128 stands for zero in the data rows.
Each row has a hidden score. How much does it go up from the first row of each pair to the second? 15 means little or no change, 30 a big rise and 0 a big fall. The score is a weighted sum of the row's numbers plus the product of two more (or one squared), each taken from its middle value.
[103 133  81 172 192 117  92 141 117 166 165 132 162 105 123 168 140 135]
[108 120 143 132 146 118 115 131 105 115 141 120 115 120 131 134 127 145] 23
[112  96 166  98 102  93 164 162 125 124 140 129 135 134 138 120 100 122]
[123 128 110 126 121 130 149 150 156 132 120 134 127 106 119 119 110 108] 9
[151 120 164  98 102 125 159 146 159 118  97 123  91 104 101  74 131 104]
[118 173 113 119 128 116 157  98 139 172 132 103 146 143 140 142 131 122] 11
[119 153 106 149 146 142  82 132 157 123 108 111 115 107 146 128 122 135]
[ 96 109 148 151 130 106  88  86  92 151 159 136 167 134 102 156 133 190] 9
[163 125 104 114 106 142 151 126 156 136 129 119 140 177 145 142  98 134]
[131 132 135 146 129 146 130 127 148 148 139 135 156 116 137 135  95 113] 6
[152 131 118 137 138 159 117 119 146 147  87 125 118 111 110 104 190 123]
[135 112 149  83  95 132 173 108  97 160 126 129 138 178 100 120 142 120] 17
[112 143 137 124 134 120 142 140 133 120 121 119 126 110 118 105 136 101]
[111  91 139 130 125  96  93 114 100 138 146 156 117 129  81 114 154 161] 16
[135 121 108 134 163 149 128 162 145 114 109 119 118 107 146 113 137 100]
[128 173 123 146 138 140  99  87 133 136 122 130 131 165 140 150 124 137] 13
[110 133 137 105 119 115 143 105 105 153 136 125 160 152 142 162 127 158]
[104 135 126 130 141 107 111 149 116 103 140 134 131  94 104 108 148 125] 16
[139 134 105 145 151 151 121 174 162  99 107 131 121  94 147 117 125  95]
[140  96 128 113  97 107  81 134 109 107 111 178  52 117  73  63 143 104] 10
[124 120 131 118  78 107 101  63 104 107 129 165 122 173  68 125 148 173]
[121 176  91 159 154 130 146 132 158 164 153 102 138 124 168 128 131  84] 6
[119 104 182  97  79 101 170 137 139 102  88 154 104 104 143  95  98 129]
[130 137 118 156 142 134 139 115 149 142 115 120 122 141 149 136 107 114] 13
[117 137 143 127 116  87 122 123 107 128 149 136 135 137 114 133 114 136]
[158 106 114 124 106 155 136 124 140 118 117 134 111 129 111 133 128 152] 15
[146 163 101  89  98 118 149 110 114 167 127  96 138 181 105 152 111 140]
[163  85 101 135 130 176 142 134 140 112 123 143 130 148  85 142 152 144] 7
[124 141 141 123 131 140 140 155 147 117 126 132 111  88 138  92 147  95]
[132 103 134  95 113 159 134 148 106 123 137 140 136 134 110 134 119 113] 12
[115 139 137 111 138 129 118 132 108 135 114 105 151 157 132 142 125 122]
[124 147 144 119 109 150 161 151 125 103  84 141  60 111 187 103 116  92] 10
[114 131 132 110 139 144 121 150 131  90 114 123 136 126 142 138 111 107]
[115 127 151 103 115 128 158 166 121  86 116 129 100  82 167 122 111 111] 12
[111 152 131 149 141 101  88  59 121 152 125 119 131 166 125 153 125 173]
[139 131  88 130 128 139 102 117 155 126 123 129 141 112 116 126 144 151] 20
[117 120 175 111 108 140 130 135 108 106 126 150 140  86 122 122 114 124]
[ 96 137 127 148 160 105 104 100 129 163 169 114 179 120 105 152 138 179] 17
[148 143  93 166 144 135 110 120 169 131 123 150 136 131 136 127 133 151]
[139 138 118 135 117 115 163 123 108 125 155 126 138 136 132 151 102 128] 16
[128 136 108 140 138 157 119 103 133 131 142 140 197 118  66 155 153 155]
[108 110 149 136 128  97 100  71  95 126 133 107 120 185 114 168 140 180] 14
[133 127 113 107 125 155 147 104 140 135 121 114 164 159  95 131 152 132]
[109 125 153 127 143 124 138 140 102  89 120 140 139  90 147 158 140 161] 15
[141 111 100 124 136 165 110 139 126 130 124 131 162 148  96 147 135 127]
[105 155  66 167 196 127  81 126 165 147 126 111 137 126 109 137 154 131] 11
[124 136 117 159 159 123 109 129 141 155 127 105 148 122 115 132 128 132]
[130 153 121 120 111 126 115 109 145 156 100 105 124 124  97 123 137 130] 16
[134  93 148 117 106 129 151 154 130 119 123 135 110 107 152 104 127 122]
[113  99 106 142 158 100  74 128 107 103 129 128 132 115 112 166 136 183] 16
[136 147 118 129 111 112 149  94 114 143 169 118 157 162 112 155 120 171]
[134  90 181 137 103 114 131 120 111 145 132 152 127  89 122  91 123 125] 17
[143 156 101 152 153 127 133 127 180 178 101  92 121 130 147 113 116 112]
[148 127 109 162 143 124 124 155 151 139 138 137 124 109 123 122 127 111] 6
[149 139 110 140 143 160 126 122 163 136 120 119 148 108 120 154 125 144]
[114 109 148  98 100 101 139  92 116 134 155 132 159 163 144 158  98 148] 19
[110 117 170 137 135  99 146 148 137 101 125 126 136  81 174 116 115 145]
[103 154 130 130 114  93 128  91 111 126 142 123 120 136 132 144 118 140] 15
[123 132 112 115 131 109 133 126 104 142 147  94 174 134 141 185 119 167]
[116  96 178  89  99 121 157 149 106 103 102 138 102 122 151 101 117 111] 15
[134 152 140 118  96 121 137  99 127 111 108 137 109 157  93  83 168 112]
[156 128  88 139 148 145 107 122 146 127 133 109 128 138  89 134 162 166] 14
[146  86 123 144 163 170 108 152 145 109 125 145 124 131 148 115 181 138]
[101 134 156 129 120 105 139 126 130 119 144  99 148 118 140 133  74 139] 13
[130 142 145 129 121 164 129 122 164 113  87 103 109 146 158 119 100 115]
[ 48 156 214  83  86  69 164 109  96 112 129 112 133  94 164 102  91 119] 21
[120 135 126 148 116  99 106  93 109  95 167 144 149 139 103 149 150 171]
[118 131 122 132 134 139 146 165 162 135 118 105 145 106 162 141  98 113] 9
[113 103 166  98 113 149 122 146 120 121 133 155 161 106 119 120 110 116]
[ 95 172 112 114 145 103 159 154 121 147 125  87 144 136 157 159  89 112] 22
[128 111 157 124 111 132 148 132 107 124 137 138 138 131 139 138  96 136]
[104 122 166 106 107 101 133 130  92 112 117 138 125 111 101 119 130 136] 21
[189 136  89 126 128 173 125 123 165 119 100 150 148 143  71 126 169 127]
[140 128 126 126 126 146 110 144 150 121  98 121 144 145 124 131 109 122] 13
[121 136 121 128 122 145 153 150 123 145 133 109 150  98 137 147 129 120]
[134 112 105 155 175 187 104 142 107 112 143 144 136 123 125 159 179 127] 12
[139 100 149 142 136 159 102 144 136 118 105 156 113  90 156 123 134 144]
[157  77 153  99  91 117 123 115 122 153 122 135 132 146 116 115  87 127] 28
[133 104 139 116 117 135 150 149 130 145 119 155 125 129 124  90 129 106]
[111 170 125 158 137 131 125  44 132 164 122 104 167 193 130 158 115 147] 13
[144  87 130 128 117 160 120 117 111 147 136 131 122 142 116 144 119 139]
[126 103 161 106 101 158 186 127 103 143 146 107 176 147 156 153 121 142] 18
[120 133 134 120 110  91 144  91 109 149 125 129 144 139 133 153 104 160]
[133 149 106 160 151 166 154 137 172 134 130 130 143  99 133 119 147  94] 11
[160 119  95 112 123 177 131 152 161 103 114 138 121 126 101 104 160 113]
[118 141 146 144 126 139 129 119 119 128 118 143 130 102 116 110 152 127] 14
[170 157  68 173 167 129  94  91 155 173 129 111 132 158 103 139 154 147]
[167 119 108 137 128 166 129 145 175 132 103 140 118 124 128  75 139  91] 14
[ 87 141 156 111 122 121 109 133 106 122 137 120 112 102 153 125 119 114]
[125 134 142 121 120 145 153 155 144 113 104 120 112 108 171 113 109 102] 15
[113 141  92 180 189  87 103 167 167 147 145 133 111  78 133 124 133  95]
[115 140 133 121 122 122 132 135 120 133 120 125 122 122 162 153  90 114] 18
[122 152 115 165 165 117 114  96 113 186 151 118 137 148 148 152 138 149]
[114 143 166 134 107 111 147  89 109 126 129 154 118 106 115 116 149 133] 9
[127 163 115 106 114  96 171 103 151 136 119  77 134 138  92 119 131 134]
[117 128 144 123 115 125 155 128 119 107 161 115 153 105 126 155 106 125] 6
[111 118 172  63 103 118 154 139  99 101 115 118 148 136 145 142  90 122]
[140 110 129 140 128 148  99 114 127 115 165 141 137 123  72 119 145 134] 10
[130 153 130 141 137 147 128  76 110 158 143 110 165 176 130 141 155 149]
[121 136 107 146 165 124 121 182 157 152 141 115 165  96 142 127 114  89] 12
[121 133 149 126 106  84 136  81  98 163 144 119 132 121 154 153  84 190]
[121 119  92 107 124 111 123 133 123 183 146 108 124 138 109 106 121  86] 18
[110 123 104 129 154  94 134 145 129 132 149 113 130 128 138 149 118 143]
[136 130 118 153 140 183 122 119 163 131 102 121 119 133 170 140  93  98] 9
[118 146 131 103 103 133 162 132 129 137 112 118  96 135 153  99 103  84]
[130 170 101 189 161 162 124 111 145 129 147 136 115 109 116 134 151 123] 8
[130 120 143  96 101 162 140 114 101 104 122 131 127 131 125 143 151 159]
[ 77 148  94 141 167  98 122 163  95 113 165 102 154 142 143 171 136 151] 20
[119 113 107 145 183 117  85 151 138 134 122  95 129 139 111 155 140 154]
[108 159  56 190 196 117 123 134 160 171 169  95 192 138 141 204 121 165] 7
[124 136 134 120 125 151 149 129 121 139 120  92 141 129 130 153 121 124]
[175 120 109 135 115 128 166 134 148 137 113 125 121 141 153 144 124 149] 14
[114 119 116 149 172 119 102 165 123 122 127 125 119  87 126 136 130 113]
[138 128 136  96 102 138 165 109 150 139 104 100 120 147 137 122 104 118] 24
[114 145 120 154 131  80 103 117 125 134 166 144 130 145 131 105 138 110]
[149 121 149  97  92 116 118  96 118 133 106 147 124 141 117 105 113 129] 20
[126 113 105 140 155 121  89 129 127 134 146 132 138 124 109 139 135 144]
[120 130 129 133 149 120 119 144 135 129 132 112 142 119 144 167 122 144] 11
[114 116 133 107 109  96 150 145 105 137 170 129 145 122 134 149 119 131]
[106 104 148 118 154 112  73 144  97 122  85 124  96 112 151 139 132 159] 19
[120 121 167  97  80 102 138  72  93 116 142 104 158 177 105 172  96 174]
[145 129 101 138 145 140  99 121 141 148 119 118 123 150 150 146 113 121] 12
[141 112 131 142 143 143 119 166 143 115 115 156 110 115 126  97 133  83]
[125 193  71 123 142 110 150 160 160 147 132  95 118  93 137 127 130 102] 21
[138 122 152 121 115 135 149 112 117 131 107 125 138 107 142 116 132 132]
[115  97 179  82  82  72 127 108  93 111 131 122 137 171 153 145  91 177] 15
[ 94 142 136 125 123  95 107  83  77 102 174 129 154 129 101 158 147 193]
[110 173 124 143 113 121 166 104 128 116 178 104 150 104 144 153 121 152] 8
[133 108 109 150 173 141  91 137 145 141 136 126 141 137 131 140 132 124]
[146 127 108 120 107 149 131 113 129 165  95 136 119 148 107 116 140  92] 10
[157 106 150 111 127 169 137 163 154 121 110 129 116 103 141  99 117  78]
[194 103 114 107 118 142 130 152 136 115  82 160  88 125 129 103 140 114] 10
[137 114 133 105 122 152 106 122 145 151  88 131 107 145 155 105 123  87]
[129 119 147  98  97 127 161 147 152  91 112 139  86 113 135  78 143 108] 14
[130 144 130 132 134  95 150 143 152 159 146 103 148 118 121 129 120 129]
[121 141  93 139 155  88 117 130 112 188 155 107 142 144 119 157 134 125] 12
[127 128  98 179 194 151  62 163 130 120 141 155 123  91 111 111 178 125]
[124 131 143 131 124 108 134 115 142 151 129 119 125 142 137 101 120 107] 20
[107 157 109 168 161 135 132 136 161 122 132 113 139 122 138 134 115 112]
[144 117 122 135 156 141 145 147 156 141 109 118 126 116 181 146 124 144] 16
[132  77 157 125 112 133 114 139 146 113  97 155  98  94 137  97 124 129]
[130 113 132  88 111 146 168 138 139 127  90 120 137 113 164 127 121 150] 22
[132 120 145 150 141 137 141 139 150 120 140 142 138 109 159 131 102 121]
[142  91 160 108 112 155 145 170 141 129  89 165  99 101 163  83 130  97] 25
[137 119 178 113 106 157 161 122 157 133  87 151 123 127 104  59 156  78]
[129 146 144 137 121 121 129  99 138 136 105 125 136 150 129 117 127 123] 15
[ 85 127 134 137 141 124 113  95  93 147 176 133 167 138  94 137 159 141]
[155 124 106 134 152 163 104 166 124 116 104 144 103 118 121 111 147 100] 18
[132 148 125 143 127 114 105  88 142 161 136 126 124 153 132 128 135 118]
[149 151 107 129 128 162 144 147 126 163 132 136 116 117 136 131 140 113] 18
[134 140 167 123  99 119 152  91 132 107 119 136 117 130 131 124 140 147]
[138 153  98 148 125 137 151 131 152 135 129 117 124 121 126 118 129 113] 18
[126 163 119 128 111 128 157 137 136 105 133 120 102 105 157 108 118 100]
[121 106 183  95  92 110 146 135 151  91 110 113 105 106 183 116  85 109] 15
[141 121 115  77  85 141 135 127 105 125  94 132 114 172 115 120 134 119]
[125 119 113 144 160 131 109 181 144 113 113 129  80  78 129  90 147  94] 9
[142 145 125 149 145 162 139  94 128 151 139 143 134 173 149 119 182 125]
[127 139 121 167 137 130 110 103 132 117 139 135 145 128 105 147 130 146] 14
[158 128 130 129 128 135 145 124 172 153 107 140 133 130 112  78 128 104]
[135 149 110 140 139 146 118 147 147 110 123 141 105 111 138  96 138  85] 8
[ 95 132 135 160 182 115 106 161 118 137 146 134 135  90 152 134 127 122]
[118  88 176  68  66 113 116 105  55 100 117 149 118 136 113 134  94 160] 20
[118 119 140 107 117 137 125 140 107 102 141 142 138 134  95 134 130 120]
[108 132 117 155 168 122 100 139 128 137 137 118 149 104 113 129 151 130] 14
[134 153 109 140 149 116  89 100 136 139 148 143 137 150  95 137 156 158]
[150 121 142  98  89 149 140 149 162 117  93 134 128 143 135 110  88  97] 17
[123 146 117 145 142 118 146 103 108 174 124 109 148 160 145 171 103 160]
[100 131 150 111 102  93 106  77  81 169 131 107 137 152 130 163 101 170] 12
[140 131 134 164 149 142 103 126 159 122 109 152 122 100 124 124 141 145]
[102 147 116 151 149 127 100  98 147 131 163 108 158 141 140 164 133 163] 16
[130 126 111 147 148 127 137 116 162 156 126  92 132  97 115 128 155 140]
[114 159 123 139 128 136 171 123 119 151 133 129 152 133 145 145 124 145] 12
[139 149 125 115 111 126 151 121 140 152 124 113 131 102 108 127 113 124]
[ 87 162 112 147 151  93 121  93 108 153 166  92 163 155 124 185 118 157] 12
[120 132 113 182 165 103  79  91 112 150 173 160 157 122 101 141 147 165]
[124 138 143 140 125 132 168 104 122 139 112 128 126 145 166 152 142 143] 18
[106 131 164  90 108  91 171 143  94 125 116 125 117 120 146 146  92 130]
[151 133 110 159 151 122  94 109 143  77 133 136 108 151 137 129 156 151] 18
[102 164 142 124 104 155 166 122 113 106 157 102 135 191 166  98 134 105]
[ 74 154 145 113 125 113 111 117  82 121 136 101 139 135 114 143 112 146] 13
[142 135 102 170 175 149 124 156 168 159  98 137 143 104 150 135 126 117]
[138 124 128 114 109 122 126 107 136 157 137 148 143 144 109 131 108 131] 17
[128 136  73 141 141 113  84 122 104  76 174 144 123 130  96 151 156 172]
[162 161  92 163 136 160 132 121 181 113 128 134  78 136 117  88 139  82] 7
[132 150  91 133 111 113 111 113  99 136 161 119 103 179 144 155 122 132]
[134  97 111 157 169 145  79 130 128 132 153 121 112 137 140 122 159 120] 17
[122 134 134 119 123 104  95 104 107 137 159 117 141 136 114 158 123 164]
[150 120 125 129 102 131 173 115 134 119 144 151 138 139 109 140 140 145] 15
[ 95 135 129 145 140  71 148 118 114 144 181 121 174 104 134 181 122 189]
[127 138 110 134 133 157  87 145 147 110 109 168 109 118 112  96 140  95] 20
[114 132 145 127 113 138 105  79 103 132 138 119 162 168  83 142 152 150]
[100 114 138 121 116 109 108 136  98 118 125 148 125 113 115 117 142 114] 6
[157  85 163  89  91 136 133 145  94  80  92 159  97 133 116 116 108 136]
[ 88 144 109 160 183 119  97 152 145 111 127 110 139  88 149 151 125 125] 5
[127 133 149 101 104  97 148 132 119 130 110 118 125 142 126 100 132 114]
[115 159 104 127 133 140 146 118 132 166 174  98 173 134  96 156 120 128] 12
[ 83 160 148 117 145 122 154 142 118 119  96 120 119  83 171 130 118 125]
[ 81 143 157 109 125  99 114 111  70  97 153 111 138 124 130 142 127 139] 16
[139 100 103 127 130  96 108 125 119 120 133 134 112 164  89 106 157 149]
[100 116 122 138 149 109 118 146 133 128 131 142 138  84 120 130 154 141] 12
[138 133 124 124 129 106 125 143 134 150 109 149 112 110 136 102 110 106]
[117 105 149 118 116 136  87 104  97  97 109 152 135 129 120 143 113 178] 18
[ 96 115 189  56  65  52 197 118  60 132 131 113 157 155 179 189  59 179]
[118 121 155 112 104 121 124 115  99 126 123 148 115 138 124 107 117 128] 16
[100 100 183 112 113  97 123 123  97 150 117 158 136 106 127 124 120 145]
[106 169  88 173 158 148 107  87 144 130 157 100 144 160 118 175 120 144] 16
[ 98 115 178 112 118 102 148 112  78 132 141 127 154 130 144 145 110 144]
[128  91 164 111  97 126 110 108 107 109 150 164 134 152  89  87 179 145] 17
[137 134 123 142 133 177 115 113 113 120 118 135 139 138  99 148 152 138]
[106 101 161  99  94 130 174 145 103 121 137 126 111 128 126 122 101 103] 8
[ 90 140 168  95 101  90 178 165 118 128 118  98 137 106 171 127  79 111]
[138  88 142  94 103 142 116 149 123 129  91 169 110 138  97  92 100 100] 12
[135 110 130 123 139 151 144 179 142 149 122 107 130 130 139 112 111 103]
[134 137 126 140 135 116 129 111 101 150 145 108 143 115 129 166 129 167] 7
[167 101 175  76  65 157 178 148 156  85  92 143 116 117 138 101  85 120]
[110 149 122 138 150 125 115 144 117 104 139 129 108 129 112 118 164 107] 17
[146 111 107 126 149 169 119 134 102 156 123 132 164 144 102 158 153 140]
[124 137 138  97  87 123 134  97 136 142 108 118 101 133 136 117  84 109] 15
[101 140 140 143 133 129 120  90 107 122 146 118 127 127 145 168 134 159]
[119 155  86 159 158 140 135 141 139 122 164 120 164 132 163 152 130 123] 19
[185 117 125 108  91 184 166 149 150 102 110 161 111 152 120 107 109  84]
[138 127 150 127 105 156 138 104 111 155 137 146 136 138 114 148 156 124] 8
[141  93 144  95 101 108 107 122 116 122  87 102  87 136  95 113 121 149]
[150  86 153  96  90 135 134 139 127 110  85 141  66 123 160  96  96 125] 12
[139 115 113 136 128 129 117 116 130 136 141 123 143 129  78 135 166 153]
[124  98 128 132 138 162 122 130 144  99 152 141 168  95 104 153 128 169] 8
[ 87 125 185  87  96 100 145 122 103 109 112 140 108  84 146 112 103 129]
[113 143 140 118 122  72 133 111 119 133 134 138 138 129 144 122 101 150] 16
[ 88 164 141 108 130 118 131 117  78 153 147 111 150 154 128 144 158 109]
[128 154  69 180 183 170 100 136 163 140 150 123 126 135 144 141 152 115] 10
[133  81 118 116 115 138  95 141  62  93 160 159 115 156  57 141 152 150]
[151 105 134 120 110 112 141 164 155 129 115 150 116 118 130 122 115 115] 6
[101 147 143 136 115 132 136 116 126 140 118 137 128 125 105 127 116 136]
[126 117 150 134 128 118 127 142 117  76 136 170 128  72 129 126 139 152] 14
[156 120 135 142 114 165 137 128 167 121  82 147  93 126 124  82 133  81]
[132 207  71 174 185 176 120 138 151 127 117 103 104 125 171 150 152 106] 21
[124 134 146 135 138 102 178 138 167 143 152 131 138  87 173 113  99 119]
[138 132 105 118 128 149 123 142 134  79 147 115 145 148 112 153 142 143] 11
[151  98 153  94 103 133 148 155 130 114 103 163  96 128  92  73 152  91]
[133 111 108 148 139 108  89 101 124 135 118 139 114 165 106 120 143 144] 17
[117 124 121 147 128  77  95  91  94 155 152 139 122 165  75 129 143 155]
[142 129 143 116 118 150 141 129 111 129 133 133 102 136 152 125 144 135] 17
[ 92 122 164 100  84  56 152 104  91 126 134 134 119 158 148 131  96 161]
[158 133  71 157 138 155 103 129 164 138 131 141 123 128  91 125 163 130] 11
[128  74 135 113 142 134  88 170 119 121  84 155  90 103 141  93 132 106]
[146 124 144 140 133 142 143 127 134 140 122 106 119 113 136 128 134 135] 19
[146 158 126 118 116 110 153 108 148 131 133 122 123 153 150 117 134 117]
[127 161 126 115 100 102 135 111 112 129 122 115 117 135 129 122 100 129] 18
[107 104 148 125 130 113 107 144 132  95 122 116 136 107 138 138 113 143]
[132 124 125 138 132 176 125 134 157 107 124 127 141 132 118 127 130 116] 15
[135 135 163  97 101 128 135 122 112 134 116 120 109 135 156 108  99 104]
[112 136 146 121 128 120 113 100 109 145 134 123 136 144 111 120 148 134] 13
[106 148 142 106 118 132 150 167 131 122 121 115 101 122 175 109 104  77]
[112 117 131 115 128 154 147 179 137  78  99 140 117  91 153 125 110 120] 16
[135 119 154 112 104 137 141 119 162 111  90 125 117 135 146  90 139 114]
[122 126 118 141 140 127 100  96 124 145 122 137 123 139 121 137 138 146] 12
[132 156 110  86 110  94 199 132 123 145 146  83 133 172 152 140 124 122]
[143 107  86 162 165 159 108 136 142 111 108 162 108 129 119 130 160 119] 3
[138 107 120  83 108  94  88 119  99 125  90 105 100 159 119 144 114 163]
[124 181 122 127 128 106 151 125 124 134 152 101 139 129 152 157 106 129] 7
[105 154 149 138 140 148 142 163 145 120 116 131 147  78 136 125  95  94]
[133 102 143 100 109 118 129 140 102 116 139 147 139 111  99 136 146 149] 19
[139 157 132 110 107 146 168 142 134 110 110 105 100 113 155 113 122  91]
[153 120  85 121 123 181 130 156 160 104 115 109 133 157 128 145 100 108] 19
[145 132 151  90 100 127 177 152 142 117 110 133 115 123 129  89 114  89]
[122 102 118 117 140 172 112 165 124 134 120 137 145 112 125 147 142 124] 10
[129 144 133 122  86 146 130 104  97 106 108 158  79 117 129 118 114 121]
[110 140 152 130 109 109 126  63 134 129 115 117 124 143 138 136 104 150] 10
[116 155  94 177 178 152 115 146 154  99 148 130 146  98 143 162 157 143]
[134 111 124 141 131 155 106 131 144 129 124 142 129 111 119 102 147 111] 15
[129 104 157 104  84 123 142 130 120 135 102 137  89 128 116  77 123  93]
[148 153 116 128 110  91 128  88 131 147 113 114 132 179 106 116 150 144] 22
[121 110 124 148 137 115 105 122 117 141 142 120 115 147 108 143 110 137]
[125 110 158 106 103 119 147 133 122 122 119 153 120 109  95 108 115 125] 16
[113 116  82 170 196 150  43 131 113 130 137 136 145  97  80 155 177 164]
[105 116 115 106 121  73 133 114  77 167 153 124 136 140 117 148 126 156] 14
[167 134 114 128 145 137 105 137 161 171 127 116 143 143 129 113 116 104]
[ 99 111 146 150 150  91 107 107 106 136 137 149 144 105  85 107 145 149] 6
[138 142  94 157 156 142 104 144 164 160  90 119 111 128 125 132 130  97]
[121 117 186 111  90  79 130  61  92 129 117 152 113 159 127 102 134 148] 18
[139  68 160 122 122 154  93 176 140  89  99 141  84 114 146 111  97 104]
[102 143 132 144 108 114 120  86  85 139 175 143 162 160 105 170 112 172] 15
[131 125 143 157 142 162 147 169 157 114 139 137 126  85 157  91 138  86]
[137 102 109 118 126 153 108 122 105 153 123 146 157 142  94 149 148 142] 14
[109 140 163 122 120  90 137 104  91 140 143 120 160 126 138 136 116 159]
[102 147 129 146 145 131 114 127 119 102 140 122 133 105 120 143 133 128] 13
[130 123 154 118 110 147 138 138 158 112  91 135 102 120 129  99 113 109]
[133 145 121 120 130 159 134 139 132 103 134 130 144 107 138 142 131 136] 16
[142 163  97 157 126 136 130  64 118 148 163 142 161 159 104 125 191 159]
[103 127 144 143 141  91 128 132 102 134 138 137 118 113 122 132 122 154] 14
